(in the rows, 128 means zero)
The rows of T fall into 4 groups, which share some directions, and each row is roughly a mix of its group's hidden directions, except some rows that fit no group.
T, 134 rows:
[[100 153 140  98  79 122 162 170 138 109]
 [180  93 119 153 139 124  78 111 121 154]
 [150 121 115 125 135 163 143  74  86  91]
 [108 148 133 108  71 123 163 167 146 101]
 [168 106 140  95 118 120 115 158 146 186]
 [101 135 166 153  87 107 183 114 117 124]
 [131 105  83 162 107 157  78 140 154 124]
 [125 100  88 109 165 181 114 135 155 149]
 [171 102 128  77 109  98  91 132 116 147]
 [181 150  96 115 128 107 164 138 116  86]
 [ 92 169 118 122 114 115 133  88 117  73]
 [ 93 141 143 152 132 142  67 134 123 174]
 [124 135 157 129  66  97  82 128 114 140]
 [169 136 105 163  98 128 151 150  82 101]
 [138 128 126 152  55  96 109 131 104 145]
 [129 195 137 160 114 159 130 105 101 111]
 [ 81  90 104  92 151 111 117  93 149 143]
 [128  94 111 155 173 132 138  68 111 129]
 [103  99 163  90  90 167 120 146 112 104]
 [145 133 163 131 107 107 103 144 162 190]
 [138 109 129 176 154 116 100 107 143 185]
 [120 106 152 156 118 107 200 107 144 133]
 [ 79  86 122 132 114  89 168 120 144 106]
 [124 101 122  93 165  95 187 127 115 116]
 [127 133 151 134 149 133  64 171 135  93]
 [122 158  97  97 104 157 121 127 154 185]
 [131 102 146 176 139  76 125 117 113  86]
 [172 156 132 138 166 152 124 178 103 144]
 [138 167 149 158 139 116 103 150 191 131]
 [173 149 139 175 141 126 167 167 133 144]
 [ 99 101 114  74 178 145 127 109 136 108]
 [120 110 164 119 121 178 105 184 114 141]
 [146 115 125 124 119 120 180  99 125  64]
 [137 139 127 122 184 120  82 117  98 170]
 [ 87  89 149 113 174  86 121 121 130 150]
 [154 116 119 140 113 175 156  85 111  85]
 [109 114 142 119 178  82  95 133 134 168]
 [173 171 137 130 163 146  89 133 129 163]
 [105 112 112 105 147 146  57 108 143 147]
 [126 138 167  86 164  91 166 109 130 108]
 [169 112 119 171 166 121 114 136 141 178]
 [163 106 112 154 131 162 144  75 120  91]
 [136 107  79 122 183 164 115 118 153 137]
 [110  67 133 123 124  72 141 103 137 114]
 [110 175 150 107 126 101 165  98 129 171]
 [ 79  83 121 130 100  89 154 136 143 107]
 [ 99 124 141 113 161 186 110 175 140 129]
 [116 153 116  98 125 190 107 139 139 173]
 [ 94 158 124 129  96  88 140  75 121 105]
 [137 165 148 110 121 114  93 184 149 160]
 [126 130 119 130 188 135 119  83  87 157]
 [155 104 115 169 134 171 149  79 128 109]
 [ 87  79  78  99 118 133 114 108 125 139]
 [122  76 135 140 181 101 102 100 130 146]
 [ 83  71 121 141 146 101 155  96 128 123]
 [126 128 139 141 119 136  54 136 107 172]
 [137 129 118 140 114 113 194  82 101 146]
 [128 142 114  85 122 159  91 151 135 183]
 [142 163 113 128 160 186 116  98 144  98]
 [149 143 114 136  81 168 164 117 125  83]
 [ 96 131 137  97  78 103 152 167 140 100]
 [177  88 125 100  85  96 143 116 119 139]
 [125  72  92 143 112 140  77 139 150 126]
 [123 136 136 180 148 104 190 111 147 134]
 [126 168 138 119 148  95 101 169 149 174]
 [143 168 109 133  88 174 166 120 113 102]
 [113 131 148 163 159 108 192  98 133 129]
 [ 96 105 102 177 120 117 136  99 178 140]
 [144 161 135 102 131 179 104 167 116  92]
 [ 89  97  90 143 155 112 176 120 144 151]
 [158  66  96 152 124 124  95 151 116 117]
 [104 118 107  99 185 121 143  86 135  96]
 [ 94  79 116  73 132 104 120 115 137 153]
 [114 171 119 120 136 197 138 142 158 134]
 [132 123 128  84  79 102 135 179 107 113]
 [126 155 113 177 149 108 138  76 126  91]
 [185 121 122 160 117 109 138 170 125 167]
 [145 110 131  96 138 107 128 131  94 198]
 [ 99 161 114  97 107 117 143 100 119  69]
 [177 131 175  93 132 130 130 172 132 149]
 [105 103 130 127  72 134 170 142 144  86]
 [126 103 150  84 157  69 133 118 144 150]
 [ 98 176 172 146 128 127 125 103 120  82]
 [154 113 122 184 169 121 163 100 147 117]
 [135 175 131 129 139 189 115 160 133  97]
 [ 72  88 112 131  96  91 152 139 131 114]
 [128 122 120  86 153 171 106 185 139 137]
 [111 145 131  99 163  77  91 145 114 162]
 [ 79  81 153 109 112 141 116  87 147 139]
 [120  65 138 126 141  68 140 117 128 134]
 [130 180 130 102 145 174 121 162 149 156]
 [155 110 142 120 114  52 142 137 114 151]
 [147 122 126  95 171 179 117 139 165 153]
 [181 153 126 159 157 172 118 103 137 144]
 [187 126  97 118 151 115 172 141 136 100]
 [118 172 118 120  72 142 166 158 134 111]
 [156 105 135 174 140 105 188 109 142 134]
 [102 151 127  85 104 145  73 157 110 138]
 [145 171 117 193 139 155 149 120 149 131]
 [ 91 154 142 173 131 134  73 111 115 148]
 [129  73  87 175 119 111 114 119 149 144]
 [ 92  99 150 127 145  80 117 157 164 157]
 [151 179 170 176 108 108 141 134 128 124]
 [ 96 129  96 135 160 151 146 106 109  69]
 [106  86 122  61 155 113 121 121 117 110]
 [128 137 119 127 142 163 155 113 110 202]
 [121 192 169  97 144 134 160 125 115 133]
 [160 168 134 146 167 183 136 133 151 116]
 [117 144 105 119  95 122 182  82 141 160]
 [135 153  83 167 153 153 118  88 132  95]
 [122 140 176 137 155 107 152 126 113  67]
 [136  99 106 101 100 115  87 159 155  84]
 [165 110 144 132 108 101 125 174 135 182]
 [ 95 118 125  64 101 131  90 132 135 155]
 [138 123 116 159  70 155  98 162 118 156]
 [185 134 124 146 162 161  94  95 114 134]
 [167  96  79 135 107 138 102 142 109 167]
 [109 126 127 161  56 112 102 135 107 141]
 [160 144 154 178 102  87 125 162 111 135]
 [165  91  87 135 114 162  93 156 107 126]
 [112 109 129 163 121 132  66 135 142  81]
 [133 128 108  89  84 113  66 143 142 130]
 [128 153 125 131 115 112 195  84 115 154]
 [147  98 131 186 138  93 127 123 107  85]
 [147 118  99 165 112 168 162  86 121  99]
 [102 189 132 141 134 138 158 154 113  86]
 [150 120 119 163  93 182 163 113 141 102]
 [127 139 182 112  97  69 141 128 112 126]
 [108 136 166 169  91 104 176 112 113 129]
 [125 109 117 141 188 127 125  74 101 147]
 [129 116 111  85 183 176 128 127 133 102]
 [116 134 147 164  96 107  81  96 105 162]
 [127 106 156 113 124 175 101 186 117 147]
 [116 138 140 168 159 147 158 100 107 181]]
Which three rows in each list fit none of the groups? Every other row fits one group, some only roughly. Give them in the order they come.
  * Q825: [169 123 145 149 186 158 108  98 136 145]
  * Q304: [120 191 105 106 115 103 162 140 121  95]
  * Q556: [163 116  87 137 158 151  97 150 175 124]
  * Q103: [117 144 162 115  87 144 126 188  96 133]
  * Q623: [129 120 124 162 128  86 174  75 140 115]
  * Q268: [141  93 101 117 119 142 132 124 115 202]
  * Q274: [ 74 124 131  93 123  72 123 154 116 139]
  * Q455: [143 115  93 160 177 118 115  83 157 121]
  * Q118: [115 114 127  58  99 147  88 127 120 116]
  * Q410: [170 137 122  90 153 185 103 122 122 107]
  * Q460: [110 180 123 155  93 168 136 166 114 124]
  * Q24: [ 94 105 180  90 102  94 122 145 115 139]
  * Q597: [ 90 145 166 120 115  79 110 160 121 161]
 -> Q556; Q460; Q597
  * Q514: [164 173 112 151  87 164 138 149 148 114]
  * Q443: [115 140 172 161 151  85 123 108  99  92]
  * Q34: [106 144 112 149 125 203 127 121 121  95]
  * Q462: [115 145 114 144 164 191 110 115 168 133]
  * Q425: [113 139  80 131  95 179 124 157 136 160]
  * Q510: [110  94 163 140 132  68 148  97 117 113]
  * Q291: [118 105  88  77 167 127 120  91 128 106]
  * Q582: [114  93 141 136 166  88 175 122 146 161]
  * Q576: [172 113 129 127 112 161 139 121 133 196]
  * Q751: [ 92 168 153 110 182 158 120 134 145 113]
 -> Q425; Q576; Q751
  * Q901: [112  86 151 106 100 121 156 120 145  71]
  * Q789: [133 152 128 142 126 164 100 166 141  66]
  * Q941: [ 96  61 124 132 152 114 146  96 105 121]
  * Q897: [163 168 106 170 147 178 125 122 144 118]
  * Q461: [121 103 151  80 147  84 175 138 121 136]
  * Q554: [180 116 127 141 142 171 118  78 116 107]
  * Q37: [104 137 120 120 170 195 106 154 124 136]
  * Q551: [146 151 123 135 150 116 165 110  99  63]
  * Q416: [149 134 163 152 174 108 140  85  99 102]
  * Q418: [106 129 108  87 193 156 128 121 106 137]
 -> Q37; Q416; Q418
  * Q295: [110 101 151 160 113 104 168  74 139 142]
  * Q58: [135 181 103 115 108 184 107 147 135 144]
  * Q980: [140 158 112 135 181 162 142 175 144 111]
  * Q136: [107 164 138 163 145 140 195 127 110 131]
  * Q481: [ 91 151 122 131  84  71 135 154 128 151]
  * Q344: [139 112  86 126 125 160 139 128 124 198]
  * Q905: [156 102 137 120 100  80 134 158 123 179]
  * Q439: [109 122 152 104 100 132 196 150 131 100]
  * Q230: [162 109 121 146 105 130 120 173 140 189]
  * Q563: [159 196 120 117 150 137 157 139 100 113]
 -> Q136; Q481; Q563
  * Q319: [ 77 131 161 118 151 145 165 127 173 110]
  * Q123: [124 167 124 146 128 140  57 137  94 125]
  * Q638: [108 113 163 146 137  65 127 107 131  88]
  * Q398: [143 129 121 127 188 139  83 109 147 167]
  * Q532: [109 102 111 158 123 114 177  85 136 168]
  * Q987: [152 137 165 152  87  85 153 149 117 160]
  * Q644: [143 160 130 136  77  94 116 174 124 159]
  * Q804: [136 143 118 148 137 138  47 129 106 146]
  * Q864: [123 122 158 179  90  99 141  88 105 135]
  * Q869: [185 176 123 140 134 154  96 143 138 149]
  * Q866: [155 161 137 175 109 138 148 135  91  84]
  * Q203: [158 122 132 178 108 163 152  83 114 107]
  * Q273: [138 117  79 109 153 189 110 117 117 108]
 -> Q398; Q644; Q203
  * Q558: [ 89  59 144 125 145 104 116 109 113 121]
  * Q48: [ 98  90 134 138  83 124 164 143 162  94]
  * Q251: [143 148 122  95 119 152  68 165 108 149]
  * Q951: [116  87 129 124 131 154 160  80  97  90]
  * Q611: [ 99 104 121 157 132 132 183  86 137 161]
  * Q534: [112 172 114 169 143 108 120  84 117  89]
  * Q523: [143 172 141 118 168 168 111 174 124 143]
  * Q647: [ 87 115 116  86 155  83 117 111 147 160]
  * Q216: [183 133 101 166 138 102 102  93 111 114]
  * Q311: [ 78 101 114 131  75  99 137 119 153 108]
  * Q211: [154 166 121 156 111 123 103 173 169 155]
  * Q740: [101 139 130  85  98 163 128 149 158 175]
 -> Q647; Q311; Q740
  * Q853: [136 101  78 100 165 160 112 106 118  97]
  * Q365: [103 124 167  96 164 121  83 165 144 137]
  * Q618: [ 99 138  95  58 128 123 112 136 154 148]
  * Q516: [119 178 160 119  79 118 102 148 159 137]
  * Q27: [106 142  90 143 190 162 146 129 141 151]
  * Q374: [136 177  98 114 119 189 114 146 139 145]
  * Q55: [169 126 150 168  72 127 116 142 142  99]
  * Q777: [147  90 133 162 127  98 149 111  90  81]
  * Q607: [158 156 163 173 134  73 132 131 119 115]
  * Q581: [103 126 114 157 145 146 183  83 140 156]
 -> Q516; Q27; Q55
  * Q631: [119 145 161 145  54 130 117 148 119 148]
  * Q752: [ 85 143 178 152 131 110 136  77 118 123]
  * Q936: [124 149 153 116 104 156  88 183 101 148]
  * Q756: [108 167 168 161 158 128 156 120 135  85]
  * Q400: [182 118 128 114  96 103 172 145 107 100]
  * Q946: [130 111  77  95 108 129  70 134 123 106]
  * Q688: [124  83 171 148 103  81 149 105 140 133]
  * Q227: [114 112 104  97  81 140 173 133 135  86]
  * Q31: [144 110  94  77  97 146 101 163 154 130]
  * Q452: [102 118 109 105 143 123 132  94  97  64]
  * Q898: [ 89 149 123 137 126 142 184  92 167 137]
 -> Q946; Q688; Q227
  * Q827: [160 107 122 127 119  91 198 120 144 135]
  * Q915: [148 111  74 113 158 183 119 123 126 105]
  * Q725: [161 116 106 113 173 155 146 179 152 139]
  * Q914: [143 177 116 155 169 140 149 165 123  95]
  * Q812: [149 119 129 172 177 122 129  92  82 129]
  * Q713: [126 140 121 150 152 113  81 128 135  61]
  * Q247: [108  89  96 130  85  95 126  84 142 114]
  * Q833: [116 106 176 158 126  70 151 136 111 115]
  * Q81: [164 127  97 111 179 155 110 169 147 130]
  * Q659: [ 82 105 144  72  84 140 117 125 129 131]
  * Q875: [122  64 143 130 134 139  99  98 151 165]
  * Q683: [134 164 135 141 131 165  97 160 130  70]
 -> Q812; Q713; Q833
  * Q550: [145 125 159 108  81  80 131 138  85 115]
  * Q876: [121 112 148 134 137 148 130 184 146 187]
  * Q844: [142 157 123 178 115 151  94 131 125  75]
  * Q840: [119 139 103  88 164 138 135 101 123 188]
  * Q944: [133 143 131 114 140 156 184 116  84 169]
  * Q518: [117 185 119 133 110 111 167 129 108  80]
  * Q89: [ 95  94 102 148  92  82 148 118 114 157]
  * Q67: [171 103 118  83 158 159 134 159 147 151]
  * Q173: [136 107 146 112 162 102  91  99 116 183]
  * Q666: [ 63 108 145 148 117 116 102 112  95 155]
 -> Q840; Q173; Q666
  * Q733: [170 179 128 121 128 181 114 127 102 139]
  * Q64: [118 131  89 160 177 169 144 127 161 140]
  * Q293: [138 123 137 162 134 156 131  51 122 116]
  * Q485: [126 123 141 118  87  99 136 167 161 180]
  * Q629: [101 121 177 142 157 111 119 123 139  69]
  * Q614: [ 87 140 110 182 133 114 158  87 149 123]
  * Q661: [ 89 117 167  81 112 102  96 104 121 111]
  * Q586: [165  88 106 108 174 151 127 148 162 140]
  * Q505: [ 79 127 126 100 129 153  80  87 107 122]
  * Q252: [153 142 100 188 142 149 162 141 112  98]
  * Q502: [ 95 140 133 149 145 139 194  97 147 150]
  * Q45: [104 165 152 130  94 140  89 165  89 133]
  * Q349: [109 132 156 107  77 112 187 140 119 117]
 -> Q293; Q485; Q505
  * Q722: [117 135 127  78 158  94  91 149 139 167]
  * Q141: [167 139 161  90 167 111 147 137 111  88]
  * Q22: [ 95 111 128 167 114 121 177  99 131 171]
  * Q943: [117 140 111 119  61 124 161 146 114  89]
  * Q651: [156 119  89 143 137 149 164 143 137 187]
  * Q224: [102 156 124 101 149 145 174 181 147 120]
  * Q992: [141 157 120 108  69 148 153 132 110  83]
  * Q561: [112  89 145 154 117 108 146  61 143 128]
  * Q983: [186 138  94 153 166 105 101 133 118 145]
  * Q653: [137 110 111 152 148 182 142  96 135  78]
 -> Q722; Q22; Q653
  * Q626: [148  83 106 115 156 158 129 140 186 125]
  * Q816: [188 162 151 154 127 145 122 121  84 133]
  * Q745: [ 99 106 116 102 121 128  70 143 173 148]
  * Q399: [126 122 169 166 151  81 136 102 101  99]
  * Q431: [ 85 100 152  80 131  83 122 106 119 115]
  * Q808: [128 128 101 158 168 111 137  69 152 103]
  * Q342: [143 156 148 141 173 163  97 178 131 130]
  * Q96: [144  95 111 117 110  95  66 162 117 125]
  * Q284: [131  95 101 139 179 180 124 113 150 147]
  * Q376: [141 163 146 145 171  85 160 106 126  96]
 -> Q626; Q816; Q284
